The same turns and mirrors carry the whole set onto itself and the rows of a family onto each other. Which other rows belong to the same family as each row named below? List them in the order they appear above.
These 18 rows form 6 families of 3 rows each.
lud: [-22.1  -5.6   9.9 -13.6  24.2  27.4 -31.2 -35.9   3.6 -51.8 -19.7  -8.9
  -3.5 -21.5 -10.4  21.0 -17.0 -47.0 -11.6  34.4  12.5  -7.0 -34.2  29.3
 -21.4   5.5  -0.3]
luza: [-50.9 -13.8 -46.4 -22.3  -6.8  -4.7  19.1  -1.9  -2.0   5.2 -25.8  -6.9
 -15.6  -9.3 -28.4 -14.6  18.7  32.6  23.0 -33.9   6.1  -8.7  45.1 -11.6
  22.6   3.9 -30.9]
mevu: [  7.0   3.3 -13.9   1.0  13.1  11.2 -38.4  -1.4  22.4 -25.0 -17.2 -22.5
  10.5 -15.6   0.1  28.3 -51.6 -64.4  13.2  18.6  14.1 -24.1 -38.0 -12.9
 -32.2  -6.5 -23.1]
bizen: [-11.9  -2.2  24.7  -3.3   9.4  -6.0  -9.4 -29.9  11.2 -37.8 -20.4   7.1
  32.1   7.3   1.4  50.9 -57.3 -40.6  31.3  25.2   8.9 -21.5 -27.6   1.3
  -8.6   9.1 -36.1]
Kefe: [ 51.6  -5.4  -6.6   8.1 -26.3 -19.8   5.5   0.6 -35.5  22.1  28.3 -15.4
   2.1  10.8  16.8  -1.6  35.8 -38.3 -27.8  10.4  -3.6   3.9 -14.8 -57.5
  -7.8  13.0  17.3]
tubet: [-50.6  -7.8 -34.2 -17.2   1.0  -7.6  33.8   7.5  -0.3   9.8 -50.3 -26.9
 -17.1  12.7 -11.9  -6.1   9.3  34.1  29.9 -33.0   3.8  -3.3  25.6   7.2
  14.5  -7.3 -39.3]
bula: [-19.8   7.1 -12.4 -32.1   4.7  23.1  16.3   8.5  17.9   1.9 -12.6 -46.7
   1.3   3.0 -14.9 -11.7  20.8  58.4  22.5 -23.3  -9.0  -7.4  13.4 -13.9
  21.0   2.6 -58.6]
Lekil: [-26.4 -14.3 -15.4 -30.6  25.1  30.7   9.6 -13.0  12.7  -1.0  -9.6   4.2
 -25.4  13.3 -19.4 -30.3  21.1  47.6  36.2 -37.1  -7.8  12.1   7.0  14.8
   6.9  31.9 -25.2]
bev: [-18.3 -30.0  -8.9  17.5   5.8   2.2  23.2 -17.9  13.7  14.8 -18.1 -31.3
 -12.1  23.9   8.8 -30.6   1.8  50.6  23.5 -45.5 -10.8  -5.6  16.8  18.9
  -6.7   8.2 -48.7]
zive: [ 42.0 -15.9 -22.3   7.1 -34.3 -23.5   3.4   1.0 -14.1  52.2  30.4   3.8
  11.1   3.5  29.5  -7.7  24.3 -27.5 -26.4  11.1 -16.6  -1.0   1.8 -45.3
  -8.9  24.6  12.9]
tubo: [ 18.1 -32.9  21.7  -1.5 -15.7 -32.7  21.5  21.2 -49.3  25.6   8.3   3.4
  12.7  -8.4  20.4  -6.3  44.9 -27.3 -31.4  32.4 -16.6 -12.1  21.8 -35.3
  19.9  -9.7  -7.7]
rifi: [ 28.9 -26.3  18.3  -0.5 -19.2  11.3  24.7  16.8 -49.3  42.9  33.5  16.7
  15.3   1.9  27.9  -7.8  13.4 -54.1  -3.4  -2.5 -37.5 -10.3   1.9 -29.5
  -1.2  12.3   9.3]
Kof: [  7.8 -11.4   6.3  -8.1  31.7  17.4 -35.9 -34.3  -7.6 -49.4 -34.1  12.0
  10.1   6.9 -15.0  39.2 -24.0 -36.5  -3.4  46.4   4.2 -12.1 -32.4  21.3
 -21.6   7.6  -2.3]
vol: [ 56.9 -30.8  -8.1   2.8 -27.0 -13.4  -6.3   4.6 -34.1  43.0  11.4   7.7
   1.1 -29.6  35.2   1.8   8.9 -24.2 -25.1   0.2 -19.1   3.0  -1.4 -54.9
  -3.9  17.4   6.2]
keguf: [ -1.3   4.0  -1.3 -23.4  41.5  19.9 -48.4  -6.2  -3.6 -41.1 -47.5   9.6
  -3.4   4.4  -9.1  27.0 -30.8 -40.0  -4.5  23.0 -14.5  -9.5 -24.7  29.3
 -28.6  -4.2  -1.0]
Fip: [ 24.7 -11.1  18.5  10.1 -31.3  -9.6   0.3   5.1 -23.5  60.9  24.1   8.3
  36.9  -6.7  24.0 -11.8  27.0 -12.2 -14.0  54.3 -26.9 -17.6  -4.9  -3.5
  10.1   7.9   2.6]
doma: [ -8.6 -15.8  22.9  -0.4  35.6 -21.7 -54.2 -25.3  11.5 -42.8 -24.1   6.5
  10.7 -20.4  -4.4   0.1 -24.5 -46.3   7.8  17.2  23.9 -36.7 -28.2  18.3
 -18.4   1.1 -24.0]
Midu: [-56.8 -17.3 -28.6 -34.4  15.4  -9.5  24.5  16.9   0.5   3.5 -30.8 -25.5
  -0.4  22.6  -7.8 -21.4  15.8  42.7  33.5 -27.3  -5.3   5.1  10.0 -24.3
  17.2 -14.5 -21.6]

Which other rows belong to the same family as keguf? luza, Kefe
Which other rows belong to the same family as mevu? Lekil, tubo
Which other rows belong to the same family as vol? lud, Midu
Which other rows belong to the same family as rifi? bula, doma
Which other rows belong to the same family as Kof? tubet, zive

The same turns and mirrors carry the whole set onto itself and the rows of a family onto each other. Which other rows belong to the same family as each row named below? List them in the order they appear above.
These 16 rows form 4 families of 4 rows each.
bunod: [ 26.2 -35.5 -15.0   7.7  -9.3  47.5 -83.9   9.8]
Kibeg: [-17.4 -28.2 -36.2  38.9  51.8  -8.6 -12.6  33.7]
vak: [  3.2 -60.3  -8.9  20.4   6.6 -14.1 -77.9  61.6]
Mub: [-28.7 -18.5 -37.8  33.7  31.0  -3.1  -2.6  37.1]
dem: [-32.2 -12.0 -25.0  34.1  43.7 -18.7 -28.7  43.3]
Musem: [-10.3  12.2 -30.2  20.8  28.4  42.3 -36.4  -7.5]
zana: [  9.7   2.8 -37.2   4.7  25.3  57.6 -27.9   7.6]
vipov: [  9.2 -65.8 -14.0  24.8 -14.3  -5.0 -65.2  58.9]
dig: [ 35.0 -40.5   7.2  -2.7  -2.1  31.7 -73.2   6.2]
megel: [ -4.6 -57.6   0.2  16.1  -5.7 -24.2 -47.1  58.0]
bab: [ -4.9  22.8 -25.1  10.2  32.3  36.7 -24.4   9.1]
bizud: [-20.1 -20.9 -34.2  32.2  38.8 -15.3 -21.4  62.5]
kovat: [  4.8 -71.9  -2.5  28.0   4.6 -22.7 -54.2  44.6]
Bof: [ 13.7   2.7 -26.1   8.1  43.8  46.6 -31.9  -4.3]
ruko: [ 33.0 -35.9   0.7 -12.9 -12.4  36.1 -72.0  28.1]
Gumen: [ 23.3 -23.0  -4.6   3.5 -21.6  46.3 -67.7   4.4]

Which other rows belong to the same family as bab? vipov, bizud, Gumen
Which other rows belong to the same family as bunod? vak, dem, Musem
Which other rows belong to the same family as Kibeg? dig, kovat, Bof

The same turns and mirrors carry the whole set onto itself and the rows of a family onto each other. Which other rows belong to the same family as each row named below? List them in the order they appear above.
These 33 rows form 11 families of 3 rows each.
mis: [ -6.3  30.5 -44.8  -0.8  81.6  -2.8  11.0  67.7  28.1  11.3  52.2  -6.8
  15.7 -30.3]
zef: [ 18.5  33.1 -14.5  47.3  29.6 -11.3 -19.3 -21.8  18.2  36.2  38.8  30.8
  -6.3  19.2]
laf: [  0.4   0.7 -20.0  11.7  52.5 -39.0  50.4  33.6  16.0  72.8  68.7  -1.2
  34.6   6.3]
tas: [ -2.5  31.3   9.6  20.7  37.8  -4.3  -0.7  80.2  12.9  17.3   6.3 -15.4
  38.7 -42.6]
fozo: [ 34.4  11.9 -24.5   5.3  13.7 -31.3  37.0  53.5  19.7  50.4  30.2  26.9
  41.9  29.8]
Zor: [ 18.4  23.6 -13.5  -1.9  60.1 -57.0  46.3  29.4  46.7  68.4  39.7  19.4
  26.8  29.5]
mon: [ 25.1  48.2  22.7  35.7  60.7 -37.1 -18.0 -33.8  18.1  20.8  41.4   5.1
  -5.4  -3.6]
dez: [  0.0   2.7   6.5  22.0  66.9  -1.9  -8.3  61.9  15.6  30.7  40.3 -24.6
  45.3 -47.4]
Limit: [ -2.9  57.2  -2.8  18.2  51.0 -63.6  30.3  22.9  35.2  35.6   8.7  13.6
 -22.9  11.2]
Guz: [  8.7  39.3   7.0  11.0  40.8 -17.5  -8.0  34.1  -2.7 -17.2  26.7 -17.7
 -28.8 -13.9]
zokit: [ -2.1  26.9 -24.1 -25.5  55.7 -76.0   5.9  28.6  59.5  33.8  32.2  20.8
  25.6   3.8]
migag: [  8.8  32.8   6.5  -7.5  62.6 -45.4  58.8  26.9  53.1  17.8  63.0  33.7
  42.0  22.3]
ked: [ 30.6  26.6  23.5  35.8  29.3   6.7 -40.0 -19.1  31.7  27.4  59.5  -6.1
  44.0  11.7]
buzer: [-21.6  52.1  -4.5 -10.5  46.7 -35.9 -27.2  39.7  31.6 -22.2  23.3 -33.7
  39.3 -17.1]
dip: [-17.6  41.4   3.2   2.7  59.7  -3.1  15.2  76.3  13.6  -1.3  30.3 -41.9
  24.9 -20.5]
gifas: [ 33.6  17.8  -5.6  13.4  34.2 -41.5  27.3  40.1  41.3  72.3  14.1  37.4
  36.1   5.5]
Neki: [ 19.3  30.0   1.6  33.8  24.4  -3.6  16.1  -8.4   1.4  30.8  53.2 -27.2
  64.7  47.6]
bive: [  1.6  67.4 -22.1  57.7  37.3 -26.3  23.1   9.5  63.1  -5.9  77.0  24.9
  42.2  -3.2]
balub: [-17.3  26.7 -10.5  40.7  46.8 -48.8  -6.1  45.9  32.9  60.9  12.7  11.4
 -20.5   8.9]
Sep: [ 7.3 70.9  5.5 57.6 29.5 -1.6 15.2 -9.5 22.6 27.4 32.1  0.9 79.8  3.0]
vopof: [ 17.6  66.8  -6.6  39.1  64.0   8.1 -24.7  -1.6  33.8   8.6  35.7 -33.5
  55.8  29.0]
Vuni: [ 28.7  14.9 -20.1  27.2  30.8 -28.8   6.2  64.7  67.1  -4.2  47.4   8.6
  20.6  48.0]
vug: [ 33.1  58.7 -40.0  15.5  33.2 -64.7  20.9  30.7  15.6  61.7  62.2   4.7
  36.3  32.9]
niz: [-34.0  25.3  -7.7  23.9  65.4  20.7  30.8  42.9  22.9   7.0  35.4 -38.9
  46.2  -7.2]
lipib: [ 16.2  53.3  37.8  19.3  47.1 -36.6  11.4   0.7   9.6   0.7  93.6 -14.0
  62.9   6.0]
Guva: [ -3.5  24.8  31.8  -6.8  63.9 -22.2  14.4  70.7  32.4 -13.5  46.0 -32.6
  39.3  21.4]
tak: [ 37.7  53.5  11.4  24.5  39.7  -0.5  -1.7 -29.9   5.3   9.4  68.7 -12.3
  55.2  15.7]
Beto: [ 22.3  55.5 -11.9  -2.1  25.4 -50.2 -24.4 -29.3  25.1   3.1  58.6   4.4
  50.0   8.7]
Tib: [ -8.6  47.4  -2.8  22.7  26.7 -61.5  27.1  35.3  55.3  81.3  43.3  22.1
  28.5   6.6]
miges: [ 39.6  50.9  13.9  41.0  19.4   7.1  -5.7 -11.6   7.5  20.7  35.8  12.1
  62.9 -13.5]
kuviv: [-22.9  56.3  -9.2  48.2  26.1  -3.5 -20.4  30.0  -4.3   5.0  29.9  -5.2
 -12.3 -22.1]
ralu: [  8.5  28.1   6.9  52.9  48.7 -50.4 -25.2  59.8  34.8  13.5  84.4 -27.8
  35.9 -15.4]
babep: [-19.2  33.3 -12.4   3.1  18.2  15.2   7.3  73.3  25.0  -6.0  35.2  -6.8
  12.4 -22.6]

Which other rows belong to the same family as fozo? dez, Sep
Which other rows belong to the same family as vug? mis, vopof
Which other rows belong to the same family as mon? Limit, Guz
Which other rows belong to the same family as laf? Neki, niz
Which other rows belong to the same family as zokit? buzer, Beto
Which other rows belong to the same family as ralu? bive, Vuni

The same turns and mirrors carry the whole set onto itself and the rows of a family onto each other. Which other rows belong to the same family as each row named below? List them in the order they appear above.
These 40 rows form 5 families of 8 rows each.
vef: [ 23.7 -16.9  11.1   0.4 -61.1  15.8   7.3  24.7 -28.4]
Kas: [ 37.6  43.6   8.1 -30.9 -30.2  25.5 -19.4 -14.8   0.5]
kol: [ 39.3 -14.8  21.7  30.7 -34.5   2.9  -4.8 -31.9  18.1]
Mut: [ -4.5   4.4   4.8 -53.2   7.8  14.6 -24.0  41.1 -19.6]
dipu: [-17.4 -44.3   9.3  35.9   4.4  10.0 -13.0  17.4  -3.7]
lemig: [ 40.6  44.4  10.7 -26.9 -29.6  29.7 -25.2  -3.7   4.7]
garit: [-33.1  19.1  20.9  -1.4 -19.6  31.9 -11.0 -22.3   0.9]
Kiriz: [ 11.9  13.4  -0.7  -6.0  51.1   4.1 -32.0 -19.8   2.2]
Sudi: [-38.3  30.4   6.0  11.7 -19.3  -0.7 -10.2  -1.0 -12.9]
rati: [ -4.1  -3.3  11.5 -50.2   2.0  16.2 -21.0  41.6 -30.4]
Nuruz: [  1.4 -47.6   3.3  26.0  19.6  -7.5  -2.3  21.0 -28.1]
duzot: [ -4.6 -49.4   1.1  21.6  17.4 -11.0   2.9   9.5 -31.2]
budib: [ 49.0  31.8  19.5 -39.0 -31.4  18.7  -4.1 -15.0   1.6]
bomu: [ 30.0  -3.1  14.7  46.3 -28.3   7.2  -3.4 -34.6  -0.2]
ruda: [-15.8 -13.0  -9.4 -47.8  19.4  25.1 -15.7  33.3  -8.4]
Rurul: [ 32.8 -18.2  26.4  -8.4 -53.3  15.2  13.0  32.8 -17.5]
leliv: [ 38.9   3.7  -6.7  43.7 -13.5  12.4  11.8 -33.3   3.6]
Lifub: [-36.3  32.4  18.0  -0.4 -19.5  26.1  -6.4   1.6 -15.6]
Fiso: [ 75.3 -28.6  -2.6 -25.5  10.9  12.0 -11.3  10.1 -10.7]
zaziv: [-34.6  24.6  15.0  15.2 -28.5  19.5  -5.4  -5.9 -12.9]
ged: [ 73.9 -34.0   4.3 -18.2   9.9  20.6 -11.7   4.8 -14.2]
zeki: [ 20.0 -22.4  28.2   0.7 -45.4   8.0  13.1  44.0 -20.0]
mifin: [ 13.6 -13.0 -18.9  -2.4  28.0  14.6 -42.3 -36.4  13.9]
letut: [ 12.2  11.4 -16.0 -11.8  33.2  12.9 -35.7 -39.2  -2.7]
bur: [ 54.4 -46.0  -7.8 -14.3   2.1  -2.3 -10.0  21.3   9.9]
zafo: [  3.6   8.0 -15.0  -3.3  43.2   6.8 -35.8 -29.1   0.2]
nus: [ 10.7 -14.6  33.4 -16.1 -42.5  17.7  21.8  37.1  -1.5]
Rete: [ 41.2   0.2  -1.7  43.0  -9.0   4.4  -0.9 -37.9   2.7]
fotu: [-10.0 -47.9   3.5  23.1  10.2  -6.4  -9.3  24.3 -27.5]
gaki: [ 28.9 -13.8  18.2   1.7 -57.8  10.8  17.1  22.7 -25.9]
darus: [-11.3 -40.5  -8.4  31.1  21.0  -0.4 -17.9  17.2 -23.7]
neku: [ 72.8 -37.9  -7.6  -5.9   6.8  -6.6 -14.7   3.9  -5.2]
gop: [  8.3  10.7  -6.4  -8.7  47.4   5.1 -40.6 -16.6  -5.6]
Tud: [  6.5  -5.1  -3.4 -54.1  17.1  12.5 -18.4  38.1 -19.9]
vupu: [ 38.2 -14.4   6.5  44.9 -18.8   6.8   1.9 -35.6   0.1]
tizod: [ 46.1  39.7   8.7 -33.1 -24.2  25.7 -10.8 -20.1   9.2]
Dabi: [ 68.2 -33.9  -1.4 -23.0  17.8   2.7 -16.8   9.1  -5.3]
figo: [-39.3  24.5  16.6  15.3 -19.4   6.2  -9.6  -2.1 -19.8]
vevu: [ -1.9  -8.3  18.8 -51.3   0.8   6.3 -33.0  37.3 -29.4]
Dob: [ 39.3  17.1   8.1 -56.1 -22.2  17.5  -7.1 -18.6  16.1]

Which other rows belong to the same family as Nuruz? Kas, rati, Fiso, Rete, gaki, gop, figo
Which other rows belong to the same family as ruda? kol, dipu, garit, mifin, bur, nus, Dob
Which other rows belong to the same family as Kiriz? vef, lemig, Sudi, duzot, leliv, ged, vevu

